Each named move below is a turn or a mirror, shown by a few rows before and after it. Which moves, in which order, take the first row of each later pair to the second? The first pair is answered.
J_311 (before -> after):
-15, -9, -4, -5, 22, -13, 16, 2, -14, -13, 7, 8 -> -12, -16, 0, 8, 28, -16, 15, -5, -4, 6, 9, 3
-7, -3, -18, 19, 1, 6, -13, -17, 31, 19, -10, 7 -> -14, 9, -27, -10, -3, 13, -7, -4, 10, -21, -11, 15
-4, 7, -3, -3, -1, -3, 16, 0, -12, -20, -12, -3 -> 1, -3, 2, 20, 1, -14, 14, -9, 5, 10, -9, -9
-24, 3, 2, -15, 9, -11, 12, -4, -16, 0, -4, 2 -> -18, -3, 7, 4, 10, -17, 12, -14, -6, 18, -1, -1
J_716 (before -> after):
-23, 14, -17, 3, -15, 6, -20, -34, 9, -29, -9, 32 -> 14, -13, 26, -31, -34, 0, 1, 12, -2, -34, 13, 7
6, -12, 0, -5, 11, -5, -3, 5, 13, -7, -2, -14 -> -1, -11, -6, 2, 18, -2, -8, -3, 14, -7, -6, -9
-16, 2, -14, 8, 11, -17, -9, -23, 6, 18, 3, 10 -> 5, 1, 5, -22, -15, -8, -21, -17, 5, 12, 5, 12
J_364 (before -> after):
-6, 14, -19, -11, -9, -2, -18, -15, 1, 2, -4, 13 -> 1, -2, -1, -31, -11, -17, -5, -2, -8, 2, 11, 10
35, -5, 12, -24, -16, 7, 17, 8, 0, -8, 26, -14 -> 33, 10, -13, 5, -12, 32, 6, 14, 17, -8, 11, -19
12, 2, 20, -26, -22, 9, -11, -1, -3, -13, 2, 1 -> 19, 1, 20, -14, -21, 14, -6, 17, -1, -11, 0, -11
26, 2, -14, 30, -1, 22, 0, 26, 33, 30, -7, -24 -> 6, 23, -31, 16, -3, 16, -26, -28, 32, 22, -17, 11
Then:
(2 to 3 moves a pair)
-21, 20, -22, 8, 0, 7, -20, -30, 2, -6, -15, 13 -> 5, 0, -7, 21, 5, 16, 14, 35, 6, 3, -8, -29
J_364 J_364 J_364
30, -16, -1, 18, -21, -5, -22, 22, 19, 8, 6, -13 -> 5, -3, -28, 39, 4, -10, -24, -13, 17, 9, -2, 4
J_716 J_364
9, 8, -17, 8, -11, 0, -6, 7, -1, -24, -14, -17 -> -3, 2, -13, 6, 11, -19, 10, 5, -13, -21, -5, -19
J_364 J_716 J_716
6, -20, 8, 26, 11, -6, 9, -2, 8, 37, 13, -14 -> 15, -6, 1, 13, -22, 13, -25, -18, 22, 34, -1, -3
J_364 J_716
10, 13, -32, 15, 19, 20, 1, -4, 20, 0, 8, 2 -> 27, -6, 8, -20, -5, -2, -9, -20, 14, 11, 24, 9
J_364 J_716 J_311
-21, 34, -28, -8, -11, 20, -29, -22, 4, -28, -22, 30 -> -7, 5, -16, 19, 22, 18, 30, 58, -4, -19, -5, -20
J_716 J_364 J_716
5, -14, 12, -23, 5, -31, 7, -14, -14, 4, 19, 10 -> 3, -5, -16, 25, 22, -2, 17, 20, 6, 9, 1, -13
J_716 J_364 J_364
13, 2, -8, -11, -10, 24, 8, 38, -1, -28, -9, -25 -> -26, 20, -35, 7, 14, 11, -2, -14, -2, -27, -16, 7
J_716 J_364
21, -22, 18, 19, -18, -4, 0, 29, 6, 21, 4, -38 -> -32, 17, -26, -8, 2, 7, -2, 6, -30, -39, -5, 0
J_716 J_311 J_364
2, 14, 10, -23, -17, -1, -24, -21, -3, -10, -4, 17 -> 11, -15, 29, -8, 6, -21, 12, 9, -6, 12, 14, -8
J_716 J_311
-23, 2, -32, 3, -5, 12, 15, 28, 6, -14, -6, -11 -> -26, 10, -24, -26, -18, 6, -6, -5, 1, -20, -1, 15
J_716 J_364
-6, 11, -6, 14, 4, -16, -34, -55, 34, 24, -10, 16 -> -3, -7, 25, -63, -2, -25, 5, -1, -12, -31, 14, 15
J_311 J_364
-3, 23, -26, 2, -23, 11, 5, -4, -1, -16, -4, 6 -> 7, 18, -15, -1, -27, 12, 7, 14, 0, -17, -2, -2
J_716 J_364
-16, 23, -27, -16, -7, 8, -12, -24, -5, -19, -22, 26 -> -16, -6, -8, -6, 27, -14, 41, 21, -19, -13, 3, -1
J_716 J_716
-8, -2, -5, 25, 23, 7, 9, 1, 9, 23, -5, 1 -> -23, 11, -12, -8, 19, 7, 3, -10, -8, -8, -3, 19
J_364 J_311
5, -16, 16, -13, -23, 2, 2, 18, -11, -9, 18, -4 -> -3, 7, -13, 12, -22, 20, -18, 3, 6, -12, -5, 5
J_364 J_364
-7, 14, -3, 2, -7, -12, -24, -44, 6, 13, 1, 17 -> 28, -2, 15, -17, -22, 8, 1, 33, -1, -6, 10, -19
J_716 J_364 J_311
0, -2, 13, -30, -10, -1, 3, 9, -10, -20, 2, 9 -> 14, -11, 15, 17, -4, -3, 0, 1, 18, 25, 1, -7
J_311 J_364
-13, 25, -33, -5, -10, 25, -9, -7, 0, -25, -23, 17 -> -5, 2, 1, -5, -12, -19, -9, -48, 3, 18, 1, 28
J_311 J_364
34, -23, 23, 7, -3, 7, 18, 36, 4, 4, 14, -30 -> -23, 4, -20, 36, 31, -8, 1, -45, 1, 3, -1, 16
J_716 J_364
-28, -3, -1, 9, 31, -4, 25, 42, 4, -20, 1, -4 -> -26, -5, 21, 10, 11, -31, -14, -32, 24, 16, 3, 26
J_716 J_364 J_311
17, -5, 13, -11, -14, 11, 3, 23, -3, -11, 11, -20 -> 0, 15, -3, -12, -22, 14, -23, -11, 3, -13, -4, 0
J_716 J_364 J_716
8, -12, 27, 16, 2, -22, 2, 7, 4, 9, 12, -13 -> 2, 9, 4, 6, 3, 5, 0, 34, -4, -24, -6, -16
J_311 J_364
-21, -6, -1, -2, 15, -12, 10, -20, -9, 11, 1, 16 -> -11, 9, -18, 12, -1, 13, -13, -17, 10, 9, -16, 12
J_364 J_364 J_716
3, 17, -4, -16, -20, 17, -13, 16, -4, -20, -10, 3 -> 3, 18, -14, -2, -7, 21, -7, 24, -2, -18, -14, -3
J_716 J_364 J_716
-7, 3, -9, -15, 23, 1, 31, 35, -18, -43, 5, -18 -> -12, -6, 2, 32, 30, -31, 6, -45, 12, 22, 5, 2
J_716 J_364 J_311
25, -9, 5, -3, -18, 23, -16, 14, 3, 4, -5, -7 -> 20, -12, 16, -18, -19, 8, -17, -2, -5, 3, 3, 6
J_364 J_364 J_364
5, 5, -13, 20, 10, -1, -13, -16, 25, 23, -15, -7 -> 6, -5, 0, -11, 19, -2, 22, 32, -3, -2, 0, -27
J_716 J_311 J_716
-19, 9, -34, 21, 46, 9, 16, 3, -18, -5, -11, 2 -> 36, -13, 19, -34, -14, 13, 4, 36, -12, -6, 6, -15
J_311 J_716 J_716
-20, -24, 26, 10, 27, -39, 38, -7, -9, 7, 22, -13 -> -35, 17, -30, 38, 28, 15, 19, 6, 4, -23, -17, -14
J_311 J_364 J_364
-3, -3, 10, 27, 19, 9, 21, 1, 13, 16, -11, -3 -> 13, -14, 34, -5, 0, 3, 18, 13, 4, 11, 3, -8
J_364 J_716 J_716
5, -20, 9, 11, 11, -4, 20, 21, -4, 11, 10, -27 -> 23, -10, 6, 7, -13, 14, -3, 24, 8, 4, 0, -29
J_364 J_716 J_716
-21, 8, -30, 28, 21, 5, -1, -26, 2, 2, -5, 16 -> 1, -9, 15, -19, -12, -18, -10, -40, -2, 7, 13, 27
J_364 J_716 J_311
-1, -17, 15, -1, 13, -7, 13, 18, -7, 1, 6, -8 -> 9, 2, 10, -14, -20, 11, -18, 3, 5, -10, -9, 2
J_364 J_364 J_716
9, 7, -7, 5, -21, 25, -20, 1, 12, 0, -12, -1 -> -21, 5, -20, 18, 14, 5, -5, -17, 4, 1, -10, 11
J_716 J_716 J_364
19, -15, 28, -10, -11, -2, 0, 6, 10, 4, 10, -4 -> -8, -1, 0, 17, 2, 3, -14, -28, 18, 8, -6, 14
J_716 J_716
-43, 7, -25, 5, 16, -20, 8, -28, -4, -22, -1, 17 -> -7, -6, 11, -41, -25, -26, -1, -14, -10, -25, 15, 12
J_364 J_716 J_716
-10, 8, -8, -9, 11, 33, -6, 46, 4, -23, -16, -28 -> -30, 12, 1, -45, 2, 4, -23, -14, -14, -28, -3, 13
J_364 J_364
21, 1, 32, -4, -10, -4, 5, -2, 3, 8, 16, 5 -> -9, 20, 0, -8, -3, 8, -6, -14, -8, -18, 1, 22
J_716 J_716 J_311
18, -4, 16, -1, -11, 0, 3, 6, 10, 7, 3, -11 -> -7, 5, 1, 11, 9, -15, 3, -22, 3, 6, 1, 7
J_716 J_364 J_364
3, 3, -1, 22, -6, 4, -17, -23, 22, 21, -10, -2 -> -8, 7, 7, -29, -12, -6, -10, -19, -8, -19, 0, 13
J_364 J_311
10, -12, 17, 1, -4, -6, 14, 21, -7, 30, 11, -23 -> -19, 25, -21, -14, -10, 20, -13, 1, -14, -11, -12, 4
J_364 J_311 J_364
-15, -16, -6, -6, -6, -19, -13, -22, -5, -5, 0, 19 -> -3, -28, -3, 13, 4, -14, 14, 21, -2, 4, 4, -9
J_716 J_716 J_364
11, -22, 31, 2, -14, -26, -4, -31, 17, 26, 2, -2 -> 11, -15, 20, -30, -19, 5, 18, 34, -4, -28, -3, -19
J_311 J_364
-5, 3, 1, -5, -25, 20, -5, 13, 3, -5, -30, 5 -> -30, 1, -7, 4, 3, 4, 4, -14, -9, -2, -29, 18
J_716 J_716 J_364
-9, 15, -20, 13, -5, 27, 11, 17, 1, -26, -8, -9 -> -12, -5, 10, 7, -6, -20, 1, -42, 5, 12, 13, 12
J_364 J_311 J_364
